One vector is turned by the same rotation once a tick. Each row is the vector after some number of ticks, and that number follows the row.
The counts run from 0 to 342.
[156 181 100 142 118 130 148 173 119  89 163 108 139 125 128 112  89 130
 108 106 135 126 136 138  99 120 140 111 105 174 122  96 102 155 105 158
 125 133 142 146 104 155  81 122  99 155 110 160 174  90 139 148 162 107
 125 123 113 136 164 146 140 141 158 120 134 112  97 118 126 102 145 127
 139 153 122 135 193 127 151  71 115] | 87
[ 77 164 142 179 130 115  78 142 144 104 148 127 108 135 131 121 146 138
 140 139 164 105 119 169 147 124 129 166 106 157 143 102 148 175 138 172
  89 145 171  97 119 119  83 120 125 128 123 141 144  65 132 147 174 165
 117 150 153 164 150 156  85 121 139 100 138 166 139 137 144 113 167  65
  80 128 116 164 114 154 144 127 168] | 276
[167 178 114 112 116 121 179 112  95 126 152 122 121 100  99 142 107 157
 121 135 108 141 131  82 103 115 126 105 142 116  70  95 113  93 129 102
 133 137  97 151 106 107 185 133 137  88 158  73 142 150  98 116  73 103
 143 114 112 132 115 112 147 120 130 132 133  76 119 132 106 117  80 151
 137 117 147 152 132 120 134 120 141] | 61
[135 104 139 126 116 156 160 123 164 139 148 119 107 145  82 147 140 143
 137 104  91 130 131 121 139 181  94 154 148  83  87  99 151 157 141 120
 138 114 113 120 120 118 144  89 163 155 108 104 105 171  92  90 113 132
 174 143 134 121  74  92 110 130  85 154 128 152 103  84 154 153  97 156
 140 151 108 146 122 153 149 176 118] | 164
[151 106 134 148 115 136 163 127 118 159 142 111 116  94 130 115 106 158
 120  89  99 100 152 152 128 173 177 128 114  68 151 109  94 100 126 112
 150 116 115 145 145 140 101 115 110 163 100 122 139 129 120 140 124 128
 154 140  88 130  92 134 157 139 144 143 167 114 115 116 102 174 101 177
 177 124 132 144 159 133  82 139  93] | 155
[168 205 119  70 125 126 147 136 120 101 111 123 143 120  70 123  73 138
 110 109 135 186 119 122 107  98 128 114 130 162 138 139 119 126 117 137
 152 122 105 147 146 134 131 143 109  63 138 143 152 136 155 107 126  95
 126 151 117 156 140 107 174 158 155 137  90 119 116 135 116 126  78 137
 140 114 156 118 166 134 110  88 126] | 223
[111 125 155 122 135 140 115 108 147 133 113 109 110 137 140 120 144 178
 113 110 158 120 130 113 135 150  95  89 114 102 137 121 132 136 137 108
 175 152 116 148  98 131 171 141 149 133  63 152 125 148 128 104  89  73
 127 127 136  99  99 108 118 151 111 178  51 130  96 117  86 123  81 147
 120 131 129 146  67 170 148 162 104] | 28
[122 120  79 115 120 130 111 125 168 121 120 114 169 169 122 153 131  66
 146 102 138 122 160 187 131 114 166 182 128 121 152 139 156 139 160 141
 124 122 156  98 166 120 118 129 135 132 149 127 116 122 126 153 175 183
 131 140 104 134  63 126 113 136 113 120 160 180 187 158 145 109 124 113
  97 106 134 136 104 100 128 125 155] | 138
[121 165 118  81 102 125 122 132 122  91  93 122 149 169 130 133 154  92
 135 108 149 161  98 129 132  95 157 116  82 162 147 157 108 172 125 134
 115  90 133 144 122 136 100 159 145  67 121 132 144  69 179 159 148 107
 120 147 124 192 170  76 168 117 140 137 100 121 136 161 130 111 107 123
 113  96 151 133 135 151 139 125 123] | 44
[165 156 151 115 141 149 118 165 130  92 151 113  98 115 113 136  97 135
 118 136 144 174 174 115  99 118  70 131 114 195  94 102 136 136 111 127
  98 148 176 102 113 152 103 128 137 120 135 113 120 135  89 147 130 145
 171  97 120 103 132 135  96 142 128 123 112 133 129 112 148  78 119 134
  84 138 129 133 149 118 176  71 133] | 266
[ 84 165  59  92 113 105 136 115 125 107 157 129 140 166  81 139 118 145
 111 135 149 134 125 135 156  85 135  91 121 140 114 119 140 133 181 138
 139 148 108 115 118 132 180 139 151  91 133 142 125 138 125 143  74 107
 105 162 130 175 122 101 133 100 155 131 115 129 130 136 140  82 104  94
  96 153 145 177 101 118 150 121 160] | 232
[174 161 157 159 159 130 101 174 173 110 154 130 107 124 123 130 104 158
 122 113 133 150 101 114  82 138 109 144 152 133 118  98 156 129 124 138
 103 135 113 124 115  88 125  75  91 159 151 147 100 133 151  94 187 144
 103 131 134  86  92 150 108 158  97 112  93 115 147 118 113 166 146 117
 162 113 122 125 138 175 128 173 162] | 121
[135  94 116 122 117 135 162 109 169 137 155 133 125 133 120 155 163 130
 164 117 109 115 129 108 123 174 103 136 154  85  74  97 156 144 164 115
 139 115 109 117 123 119 191 105 185 178 113  93 101 155 104 112 111 127
 162 139 132 116  62  95 111 123  86 143 141 125 128 103 150 137 113 139
 140 170 107 141  95 134 145 169 125] | 165
[162 215 120  70 134 113 138 114 110 100 136 123 121 124  63 156  73 150
 113  89 133 171 105 109  96 123 137 114 167 161 118 132 132 132 128 128
 130 119  94 156 140 115 126 121 103  69 121 149 150 132 142  82 143 108
 127 161 113 146 129 117 141 136 150 124  89 114 107 126 130 139  81 136
 124 119 146 133 150 141 154 102 152] | 224
[126 127 129 117 128 157  98 153 156 117 132 131 127 157  86 155 128  93
 140 115 108 154 132 158 142 115 126 197 127 122 151 145 162 164 158 148
 109 112 164 101 173 121 112  93 145  95 147 114 110 113 129 121 180 189
 146 147 116 171  83 110 123 138  98 144 148 177 156 129 164 157 106 116
 109  81 123 128 124 140 133 162 151] | 140
[137  96 124 107 109 120 124 160 151 133 160 155 145 122 139 142 114 112
 104  73 110 110 155 129 108 118 172 108 130 166 149 148 103 134 154 149
 112  99 132 126 177 133  58 100  93 136  79 156 122 105 162 102 203 133
 121 125 139 136 105 146 136 106 173 132 176 125 145 110 146 134 131 144
 186 146 128  93 154 128 129 143 120] | 150
[123  48 191 143 133 141 135  98 133 162 108 125  89 100 167 114 181 122
 149  90 114  82 184 121 150 164 119 139 136 126 137 151  98 129 125 125
 123 112 165 134 162 136  44 146 169 121  70  68 141 106 112 130 118 131
 152 113 139 123 130 137  76 117 127 152 138 138 123 128 159 138 126 152
 116 133 132 108 122 106 129 138 120] | 174
[158 145 111  98 108 125 157 117 192 115 151 112 137 142  67 167 102 118
 154  69 103 122 141 142 119 161 143 172 157 118 125 108 151 157 149 140
 156  99 126 123 158  94 142  97 139 142 100 142 135 157 116  80 152 127
 157 158 125 120  74 119  94 151 106 136 160 175 109 102 173 132  97 118
 123 151  94 124 135 105 134 114 138] | 161
[131 104 126  85 106 118 113 126 151 117 112 123 142 160 102  99 117 158
  80 111 152 127 139 144 119 133 106  61 106 150 174 137  96 145 122 162
 187 115 105 118 144 125 137 113 141 136  74 170 126 138 151 109 127  85
 147 116 156 107 140  93 138 119 161 146  79 144  89 103 143 131 140 135
 136 196 145 121 111 151 105 120  89] | 191
[168 116  98  70  95 132 138 133 182 113 186 125 147 153  77 141 104 125
 114  99 104 126 151 125  83 108 137 116 160 161 107 111 120 143 169 146
 145 103 100 116 149 100 161  83 112 137 122 136 114 173 142  91 165 131
 148 119 142  94  82 112  97 110 125 124 153 152 131  84 154 121 121 120
 155 169 115 116 127 107 135 131 146] | 328
[111  50 120  76 104 119 126 118 162 133 121 133 139 155 121 132 148  94
 112 109 122 102 169 140 124 129 111 104 112 153 119 141 105 147 150 153
 147 106 143 102 168 146 108 125 185 131  81 119 105 134 134 141 142 140
 156 110 155 119 109 106  95  89 149 142 159 156 127 115 183  93 147 121
 107 179 138 105 101  90 138 127 122] | 170
[155  91 140 103  90 174  95 149 168 130 177 120  99 142 100 138 119 149
  98  94  92 142 180 105 108 103  95 133 125 127  94 126 123 137 151 126
 124 107 117 105 135 136 114  86 143 115  93 131 115 169 108 104 136 133
 155  94 119 116  81 103 102 118 109 167 125 137 107  68 160 136  95 176
 142 144 107 125 125 130 158 145 114] | 330
[131 146 139 181 159 147 124 163 172 113 181 138 113  88 110  97 128 179
  78 142 127 120 133 140 138 162  91 113 119 105 100  64 125 104 138 126
 116 177 133 122  76 129 153 106 111 145 154  99 127 146  84 121  75 110
 122 132 131 118 120 157 114 145 145 115 119 106  89  93  95 149  98 134
 121 134 129 160 149 142 106 118 154] | 259
[155 158 149 146 153 142 136 119 101 135 152 119  96  99 166 154 127 143
 148 126 139 103 152 101 105 130  91 130 130 156  73  98 141 147 119 108
 103 155 166 133  83 150  96 137 169 162 129  97 122 113  80 182 124 134
 158 106 122 103 127 139 101 123 108 133 133 103 143 140 134  87 127 141
 100 129  96 148 115 119 188 138 138] | 269
[155 125 170 127 128 157 148 131 170 112  83 138 119 139 100 132 139 122
 137  94 136 153 108 127 137 191 118 145 127 128 144 136 132 184  97 158
 155  80 145 148 129 108  63 119 153 134  88 140 155 101 173  97 157 118
 151 146 123 144 166 105 145 167 102 141 103 168  96 119 136 170 121 135
 144 133 115 106 165 167 123 136  96] | 183
[150 121 103 111 143 139 136 131 128  93 105 152 171 115 129 108 129  68
 118 155 119 150 137 120 131 102 116 104 114 164 114 139 103  95 147 143
  96 123 151 125 148 145 101 171 152  67 174  62 121 113 135 166  85 154
 116 123 116 146 157 131 144 104 171 107 154 104 141 161 121 112  98 128
  95 109 173 123 146  89 106  88 164] | 242
[131  61 114 114 112 141 170 109 166 136 138 139 150 136 135 134 158 111
 148 130 111 105 164 125 128 155 105 114 135  97 105 111 134 128 162 127
 148 111 133 123 114 143 173 135 192 191  83  99 103 169 109 131  99 133
 154 115 137  92  80 110 129 107  98 144 141 137 127 104 134 112 124 150
 130 162 110 130  93 122 129 158 101] | 166
[136 115 124 171 156 136 120 114 191 137 133 112 105 134 154 127 150 120
 147 125 143 114 165 162 121 128 115 169 128  92 135 129 173 107 147 104
 124 154 144 118 118 119 163 133 135 148 135 126 106 120 106 147 137 148
 131 111  98  75  55 147  91 155  69 150 120 161 178 138 103 131  96 128
 117  84 123 164 103 139 141 172 145] | 301
[121 151 133 174 144 125 140 145  75 133 145 106 103 125 160 136 136 154
 154 165 138 128 130 121 132 125 123 132  78 106 100  91 132 146 104 117
  93 152 146 129  92 152 122 143 168 160 160  98 126 111  87 218 112 139
 189 115 131 167 128 105 146 105 128 131 128 105 148 153 131  95 151 124
 102 141 104 179 105 168 151 146 126] | 271
[164 176  89 103 107 104 191 110  94 118 150 123 134 110 116 140 109 125
 136 133 114 130 137  92  91  96 145  97 144 141  69 102 114  95 134 102
 145 131 101 155  99 118 167 160 154 109 159 109 133 139  95 146  68  85
 150 121  99 119 114 118 140 110 121 119 143  76 130 157 102  91 100 128
 139 125 139 149 124  99 139 111 148] | 62
[166 122 189 111 138 109 132  95 133 132  83 141 116 106 130 119 143 130
 139 108 142 108 124 117 132 168 131 126 144 182 172 140  87 159 104 157
 135 116 136 129 191  85  64 121 122  78  95 133 132 109 174  91 165 123
 138 125 156 131 168 141 112 130 175 127 128 146 119 126 160 152 149 107
 135 154 131 109 145 131  95  92 146] | 14
[155 112 119 149 131 100 128 145  73 114 144 118 130 149 164 105 127 139
 136 184 138 156 134 106  92 100 129 120 121 156  93 120 142 120 117 135
  93 130 145 101 151 118 133 111 159 121 177  95 132 122 110 194 136 160
 185 117 158 129 136 127 118  89 147 107 139  94 188 130 149  95 192 114
 110 157 126 151 101 135 127 128 145] | 105
[105  43 162 141 144 138 131 100 171 151 113 146 108 121 180 119 187 111
 135 133 125  82 140 121 148 192  91 104 128 118 132 128 108 156 155 125
 121 121 149 136 115 123 108 146 181 160  61  89  93 102 134 120 119 120
 136 117 167 109 137 118  89 114 114 151 124 132 135 120 142 121 134 137
 127 147 131 117  82 128 146 168 116] | 7
[152  61 119 130 100 136 157 114 125 165 169 122 113 118 151 129 153 141
 127  96  97 109 191 106 108 126 135 100 124 105  88 124 121  98 151 101
 149 128 124 129 130 147 133 129 163 156  90  93 123 151  99 149 104 134
 164  99  99 107  86 107 101  94 104 163 148 118 138 107 152 118 124 189
 150 142 130 117  96 104 147 162 105] | 333
[109 154  95 141 133 120 164 165 108 110 160 147 156 122 140 100 119 131
 121 136 132 133  89 130 147 131 161  97  76 112 107  84 107 143 125 147
 108 130 113 141  61 160 123 115 124 156 147 117 139 104 137 177 101 104
 116 153 122 193 147 118 165 114 158 108 152  92  95 142 106 131 118 128
 146 123 141 169 166 165 115 125 107] | 251
[139 122 113 101 106 131 156 116 139 112 109 116 150 174  83 146 141 115
 147 137 125 151 134 136 146 161 121 131  99 117 133 110 125 173 123 159
 154 109 128 117 128 147 160 124 191 140 120 112 114 148 126 151 115 140
 195 146 151 156 112  60 144 122 127 133 150 179 137 112 182 118 134 125
  98 168  97 154  94 142 131 114 111] | 1
[167 136 107 101 102 138 164 130 159 108 127 108 154 147  67 125  89 112
 121  94 102 131 158 183 126 162 178 155 106 103 159 110 133 139 142 147
 171 103 123 117 147 127 136 118 124 160 124 137 131 161 123 121 149 129
 167 137 106 128  87 111 161 149 131 146 154 173 118  99 131 138  91 141
 117 151 107 128 157 109  96  96 110] | 159
[ 83 132 108 151 143 106 143 105 160 112 137 148 139 113 167 106 170 124
 137 107 151  94  81 123 144 127 168 104 142 104 123 122 113 115 143 123
 122 147  98 166 103 106 148 133 113 106  92 115 136  82 162 112  87  88
  62 147 117 154 132 134 131 130 134 133 130  96 117 159  67 140 112 113
 172  97 165 141 111 155 123 171 153] | 50
[154 153 108  88 140  99 173  76  96 112  90 134 157 135 161 143 153  86
 176 132 150 151 101 106 117  99 176 120 134 136 114 143 116 141 133 120
 127  96 115 162 135  93 133 176 166  77 139 101 140  89 183 159 109 106
 130 137 115 167 143 102 150 105 144 113 122 105 171 174 128 105 133 111
 126 118 148 133 101 128 135 147 138] | 42
[153  81  95 128 131 143  94 150 187 108 132 120 168 183 150 112 138  62
 140 154 127 141 160 147  97  91 139 148 124 147 148 131 144 105 151 137
 125 121 144  90 143 109 170 132 150 117 170 128  95 140 135 158 158 173
 148  91 136  99  83 116 111 120 119 122 150 145 204 136 131 112 137 112
 116 107 136 114  93 118 101 149 163] | 305
